0: tensor([-0.14,  1.34,  0.07,  0.50, -0.43, -0.44, -0.64,  0.78,  0.69,  0.01, -0.05, -0.68,  0.30, -0.61,  0.67,  1.24,  0.29, -1.19,  0.27])
1: tensor([-0.22,  0.77, -1.05,  1.06, -1.38, -0.23, -1.63,  0.74, -0.35,  0.07, -0.27, -0.95, -1.23, -0.11,  0.05,  0.67,  0.73,  1.58,  0.05])
2: tensor([-0.90,  2.09,  1.04,  1.21,  0.38, -0.89, -1.12, -1.25, -0.02,  0.26, -0.06, -0.91,  0.40, -1.72, -0.61,  1.97, -0.42, -1.53, -0.35])
3: tensor([ 0.19, -1.07,  0.24,  0.60,  1.34,  0.36,  0.98,  0.19,  0.56, -0.59, -0.35,  0.54,  1.12,  0.19,  1.14, -1.10, -0.32,  0.25,  0.52])
4: tensor([-0.89,  2.28,  0.43,  0.73, -1.34, -0.96, -0.50, -1.36,  0.89,  0.45,  0.26, -1.41, -0.04, -0.92, -0.45,  0.94, -0.19, -1.42, -0.10])
5: tensor([-0.36,  0.79,  0.32,  0.34, -0.46, -0.59, -0.32,  0.32,  0.29,  0.16,  0.25, -0.46, -0.19, -0.82, -0.15,  1.53,  0.32, -1.18, -0.23])
6: tensor([-0.03,  1.57,  0.08,  0.80, -1.72, -1.29, -0.03, -0.74, -0.51,  0.53,  0.14, -1.21, -0.89, -1.51, -1.85,  1.37, -0.02,  1.10, -1.34])
7: tensor([-0.25,  2.08, -0.74, -0.07, -1.61, -0.58, -0.11, -0.81,  0.44,  0.73,  0.23, -1.40,  0.71,  0.11,  0.18, -0.24,  0.13, -0.29,  0.36])
8: tensor([ 0.15,  2.27, -0.10,  0.94, -0.93, -0.93, -1.04, -1.11, -1.06,  0.37, -0.29, -1.24, -0.49, -1.58, -1.32,  1.27, -0.31,  1.21, -0.69])
9: tensor([ 1.19, -1.54, -0.71, -0.73,  1.74,  2.20, -1.91,  0.10, -0.94, -0.94, -0.16,  1.18, -2.78,  0.71,  1.03,  1.20, -1.08, -1.18,  1.06])
10: tensor([ 0.44, -1.64,  1.17, -0.10,  2.52,  0.91, -0.10,  3.07,  0.68, -1.21, -0.91,  1.93,  1.49,  0.54,  1.80, -0.80,  0.45, -0.28,  0.66])
11: tensor([ 1.46,  0.25, -1.29, -0.92, -1.09,  0.29, -1.34, -0.21, -2.62,  0.48,  0.33, -0.01, -2.29,  0.02, -1.12,  0.82, -0.17,  1.88,  0.26])
12: tensor([ 0.22, -0.48, -0.85, -0.96, -0.45, -0.52,  1.10,  0.16, -1.19,  1.02,  0.41, -0.27,  1.15,  0.17, -0.46, -0.20,  0.75,  0.89, -0.43])
13: tensor([ 0.22, -0.34, -1.20, -1.47, -1.68, -0.44,  1.21, -0.24, -0.80,  1.12,  0.96, -0.40,  0.15,  0.77, -0.65, -0.75,  0.77,  0.68, -0.23])
14: tensor([-0.79,  0.42, -0.68,  1.21, -2.87, -0.72, -0.73,  1.13,  1.30, -0.14,  0.17, -1.22, -2.23, -0.04, -0.39,  1.02,  1.04,  0.62, -0.59])
15: tensor([-0.44, -0.39,  1.02,  1.41,  1.61, -0.06,  0.70, -0.57,  0.93, -0.67, -0.47,  0.26,  1.10, -0.60,  0.69, -0.46, -0.69, -0.40,  0.13])
16: tensor([-1.32, -0.56,  0.28,  1.47, -2.20, -1.18, -0.24,  1.07,  0.93, -0.14,  0.49, -0.67, -2.43, -0.97, -1.48,  2.14,  1.14,  0.49, -1.67])
17: tensor([ 1.37,  1.94, -1.56,  0.13, -0.34,  0.04, -1.23,  0.45, -1.90,  0.47, -0.81, -1.03,  0.80, -0.45,  0.31,  0.03,  0.12,  2.51,  0.61])
18: tensor([ 0.15, -0.15, -0.98, -0.14,  0.46,  0.71,  0.65, -0.75,  0.70, -0.01, -0.41, -0.53,  0.72,  0.61,  0.62, -0.91, -0.32,  0.22, -0.13])
19: tensor([-0.05,  0.48, -0.47, -0.59, -0.78, -0.36, -0.12, -0.96, -0.98,  0.76,  0.59, -0.32, -0.27,  0.01, -0.63,  0.41,  0.07, -0.17,  0.05])
20: tensor([-0.23, -1.43,  0.80, -0.39,  0.70, -0.32,  2.44,  1.81,  1.50, -0.31, -0.35,  0.93,  2.78,  0.75,  0.42, -2.48,  0.88,  0.82, -0.66])
21: tensor([-0.02, -0.85,  1.30,  0.28,  2.80,  0.39,  0.31,  1.73,  0.21, -0.66, -1.12,  1.33,  2.82,  0.13,  1.19, -1.41,  0.14,  0.44,  0.18])
22: tensor([ 0.73, -2.50, -0.34, -0.84,  0.74,  0.96,  0.73, -0.71, -0.98, -0.33,  0.69,  1.46, -1.37,  1.12,  0.22, -1.14, -0.66,  0.40,  0.83])

tensor([-0.87,  0.46,  0.70,  0.12, -1.23, -1.08,  0.44, -0.98,  0.27,  0.52,  0.82, -0.57, -0.79, -0.86, -1.41,  1.52,  0.19, -1.24, -0.91]) 5
tensor([-0.94,  2.56,  0.38,  1.35, -2.13, -2.19,  0.89, -2.24,  0.03,  0.96,  0.08, -2.15,  0.36, -2.00, -2.91,  0.72, -0.11,  1.39, -2.15]) 6
tensor([ 0.45,  1.01, -0.83, -0.66, -0.55,  0.21, -0.96, -0.27, -0.93,  0.47,  0.34, -0.41, -0.19,  0.31,  0.40,  0.23, -0.05, -0.28,  0.88]) 19
tensor([ 0.61, -1.51,  1.57,  0.20,  2.93,  1.45, -1.24,  3.64,  0.84, -1.73, -0.99,  2.20,  0.44,  0.39,  2.43,  0.22,  0.30, -1.28,  1.17]) 10
tensor([ 0.15, -1.61,  1.37, -0.31,  2.47,  0.89, -0.50,  1.21, -0.29, -0.90, -0.44,  2.01,  0.43,  0.42,  0.66, -0.58, -0.21, -0.39,  0.54]) 10
tensor([ 1.43, -2.59, -1.15, -1.32,  1.51,  2.27, -0.97,  0.95, -0.98, -0.78,  0.08,  1.43, -2.37,  1.25,  1.00,  0.71, -0.46, -0.50,  0.85]) 9
tensor([ 0.37,  0.21,  0.05, -0.35, -0.06,  0.38, -1.71, -0.04, -1.01,  0.03,  0.53,  0.28, -1.79, -0.24,  0.10,  1.84, -0.18, -1.39,  0.74]) 5
tensor([-0.80,  2.61,  0.60,  1.34, -1.78, -1.70, -0.31, -2.31, -0.31,  0.58,  0.12, -1.76, -0.94, -2.04, -2.58,  1.49, -0.53,  0.76, -1.57]) 6
tensor([-0.08, -1.17, -1.53, -0.09, -2.10, -0.33, -0.24,  0.94, -1.03,  0.55,  0.45, -0.48, -1.58,  0.57, -0.96,  0.04,  1.23,  2.46, -0.60]) 1
tensor([ 0.77,  0.04, -1.94, -0.84, -0.12,  1.36,  0.25, -0.51,  0.39,  0.00, -0.35, -0.56,  0.21,  1.56,  1.24, -1.67, -0.45,  0.55,  0.67]) 18
tensor([ 0.78,  2.79, -0.67,  0.79, -1.16, -0.13, -2.10,  0.19, -0.42, -0.05, -0.60, -1.20, -1.05, -0.94,  0.24,  1.18, -0.39,  0.74,  0.63]) 1
tensor([ 1.12, -1.28,  0.53, -0.59,  2.31,  1.64, -1.16,  2.67,  0.02, -1.24, -0.82,  1.98,  0.62,  1.28,  2.41, -1.19,  0.08, -0.27,  1.74]) 10
tensor([-0.50,  0.69, -0.58, -0.28, -1.42, -1.27,  1.92, -0.15,  0.28,  1.10,  0.38, -1.17,  2.02, -0.13, -0.68, -0.60,  0.84,  0.70, -0.90]) 12
tensor([ 0.42, -1.44,  0.98, -0.25,  0.64,  0.81,  0.29,  3.18,  2.17, -1.41, -0.41,  1.63,  0.11,  1.14,  1.91, -1.00,  0.57, -1.03,  0.81]) 10
tensor([ 0.53, -1.32,  0.07,  0.30,  1.74,  0.78,  0.36,  0.26, -0.16, -0.68, -0.41,  0.85,  0.66,  0.38,  1.31, -0.98, -0.52,  0.27,  0.97]) 3
tensor([-0.49,  0.71, -0.19, -0.05, -1.48, -1.05,  1.10,  0.12,  0.67,  0.65,  0.36, -0.93,  0.80, -0.35, -0.51,  0.28,  0.65, -0.28, -0.71]) 7
tensor([-0.55, -0.89, -0.11,  0.25, -0.53, -0.02,  1.61, -0.07,  2.18, -0.35, -0.05, -0.51, -0.19, -0.03, -0.08,  0.12,  0.06, -0.74, -1.30]) 18
tensor([ 0.28, -0.89, -1.03, -0.62,  0.15,  0.92,  0.62, -0.72,  0.41, -0.05, -0.07, -0.17, -0.46,  0.77,  0.18, -0.59, -0.49,  0.02, -0.21]) 18
tensor([-0.58,  1.49,  0.01,  0.06, -1.46, -0.77, -0.18, -1.20,  0.38,  0.62,  0.53, -1.01, -0.43, -0.38, -0.60,  0.72,  0.00, -1.00, -0.13]) 4
tensor([ 1.34, -0.20, -1.34, -1.27,  0.13,  0.92, -1.16,  1.39, -1.56,  0.27,  0.14,  0.40, -0.30,  0.86,  1.31,  0.39,  0.49,  0.01,  1.40]) 19
tensor([ 0.22, -2.55,  1.38, -0.89,  2.22,  0.95, -0.03,  0.87, -0.83, -0.72,  0.05,  2.42, -0.41,  0.69, -0.02, -0.59, -0.19, -0.18,  0.21]) 22
tensor([-0.13, -0.63, -0.29, -0.17,  0.76,  0.79, -0.11, -1.95, -0.17, -0.15,  0.00, -0.06, -1.19,  0.12, -0.46,  0.36, -1.05, -0.55, -0.45]) 19
tensor([-0.64, -0.96,  1.11, -0.05,  0.96, -0.55,  2.41,  1.07,  1.39, -0.21, -0.49,  0.70,  3.18,  0.35,  0.04, -2.37,  0.77,  0.83, -1.03]) 20
tensor([-0.72,  1.06,  0.13, -0.06, -1.31, -0.78, -0.05, -1.91, -0.45,  0.90,  0.79, -0.85, -0.57, -0.47, -1.33,  0.65, -0.17, -0.71, -0.39]) 19
tensor([ 0.30, -1.41,  0.98, -0.20,  2.40,  0.61,  0.36,  2.27,  0.36, -0.76, -0.93,  1.53,  2.42,  0.62,  1.37, -1.48,  0.44,  0.39,  0.43]) 21
tensor([ 0.46, -0.53, -1.13, -0.52, -0.82,  1.11,  0.33,  0.03,  1.68, -0.45,  0.05, -0.23, -1.30,  1.12,  0.98, -0.44, -0.33, -0.82,  0.22]) 18
tensor([ 0.70,  0.46, -0.98, -0.70,  0.54,  0.35, -0.93,  0.11, -1.89,  0.65, -0.01, -0.06,  0.62,  0.24,  0.48,  0.18,  0.13,  0.41,  0.85]) 19
tensor([-0.04,  1.50, -0.30, -0.29, -0.69, -0.07, -1.39, -1.80, -1.06,  0.58,  0.42, -0.60, -0.94, -0.15, -0.36,  0.83, -0.55, -0.79,  0.72]) 19
tensor([ 0.41, -2.45,  1.26, -0.40,  1.95,  0.83,  0.52,  3.43,  0.89, -1.32, -0.46,  2.25,  0.67,  0.81,  1.39, -0.59,  0.69, -0.45,  0.24]) 10
tensor([-0.15,  0.28, -0.05, -0.31, -0.38, -0.24, -0.32, -0.42, -0.72,  0.47,  0.49, -0.29, -0.48, -0.40, -0.58,  1.08,  0.12, -0.60,  0.05]) 19
tensor([ 0.45,  1.67, -0.05,  0.89, -0.45, -0.70, -1.04, -0.08, -1.08,  0.21, -0.39, -0.89, -0.47, -1.58, -1.01,  1.56, -0.08,  1.19, -0.63]) 8
tensor([-0.67, -0.71,  0.42,  0.23,  0.22,  0.28,  0.35, -1.62,  1.05, -0.38,  0.22, -0.04, -1.75, -0.28, -0.91,  0.98, -0.82, -1.40, -1.08]) 5
tensor([-0.99,  0.68,  0.18,  0.07, -1.65, -1.51,  1.74, -0.53,  0.76,  0.86,  0.60, -1.11,  1.15, -0.70, -1.25,  0.26,  0.74, -0.24, -1.33]) 7
tensor([-0.30,  1.94, -0.23,  0.43, -0.67, -0.70, -0.13,  0.03,  0.53,  0.49, -0.18, -1.20,  1.49, -0.55,  0.55,  0.24,  0.24, -0.33,  0.17]) 7
tensor([ 0.63, -0.83,  0.99, -0.08,  1.60,  1.21, -0.86,  2.64,  1.16, -1.43, -0.76,  1.72,  0.35,  0.86,  2.13, -0.77,  0.05, -0.97,  1.34]) 10
tensor([ 0.88,  0.44, -1.90, -0.71, -0.16,  1.66, -0.76, -0.95,  0.36, -0.21, -0.34, -0.46, -0.81,  1.56,  1.55, -1.27, -0.98, -0.08,  1.25]) 18
tensor([-0.93,  0.13,  0.77,  1.40,  0.45, -0.93,  2.04, -1.20,  1.76, -0.12, -0.40, -0.47,  2.20, -0.47,  0.13, -1.44, -0.38,  0.18, -0.52]) 15
tensor([ 0.10,  3.00, -1.10,  0.97, -1.26, -1.48,  0.80, -0.37, -0.43,  0.98, -0.89, -2.24,  2.94, -1.19, -0.74, -0.79,  0.45,  3.06, -1.03]) 17
tensor([-0.09,  0.36,  0.43, -0.10,  0.83, -0.05, -1.43, -1.18, -1.91,  0.51,  0.39,  0.16, -0.82, -0.83, -0.75,  1.76, -0.39, -0.93,  0.22]) 19
tensor([ 0.45,  0.74, -1.46,  0.00,  0.15,  1.10,  0.03, -0.07,  1.34, -0.32, -0.78, -0.90,  0.92,  0.79,  1.71, -1.11, -0.45,  0.02,  0.58]) 18
tensor([ 0.59,  0.21, -0.36, -0.73, -0.13,  0.45, -1.52,  0.14, -1.18,  0.12,  0.40,  0.23, -1.44,  0.22,  0.35,  1.28, -0.08, -0.89,  0.96]) 19
tensor([-0.13, -0.21, -1.28,  0.63, -2.14, -0.24, -0.81,  1.98,  0.32, -0.04, -0.02, -0.81, -1.45,  0.32,  0.20,  0.56,  1.30,  1.54, -0.24]) 1
tensor([ 0.14, -0.18, -0.66,  0.16,  0.29,  0.96, -0.24, -0.12,  1.31, -0.65, -0.38, -0.32, -0.77,  0.40,  0.99,  0.14, -0.55, -1.08,  0.21]) 18
tensor([ 0.74, -1.17,  0.22,  0.64,  2.45,  1.12, -0.48,  0.96, -0.09, -1.00, -0.69,  1.20,  0.36,  0.13,  2.00, -0.31, -0.55, -0.24,  1.46]) 3
tensor([-0.15, -0.42,  0.16, -0.55, -0.37, -0.34, -0.21, -0.79, -1.24,  0.53,  0.91,  0.18, -1.32, -0.37, -1.19,  1.43,  0.05, -0.74, -0.30]) 19
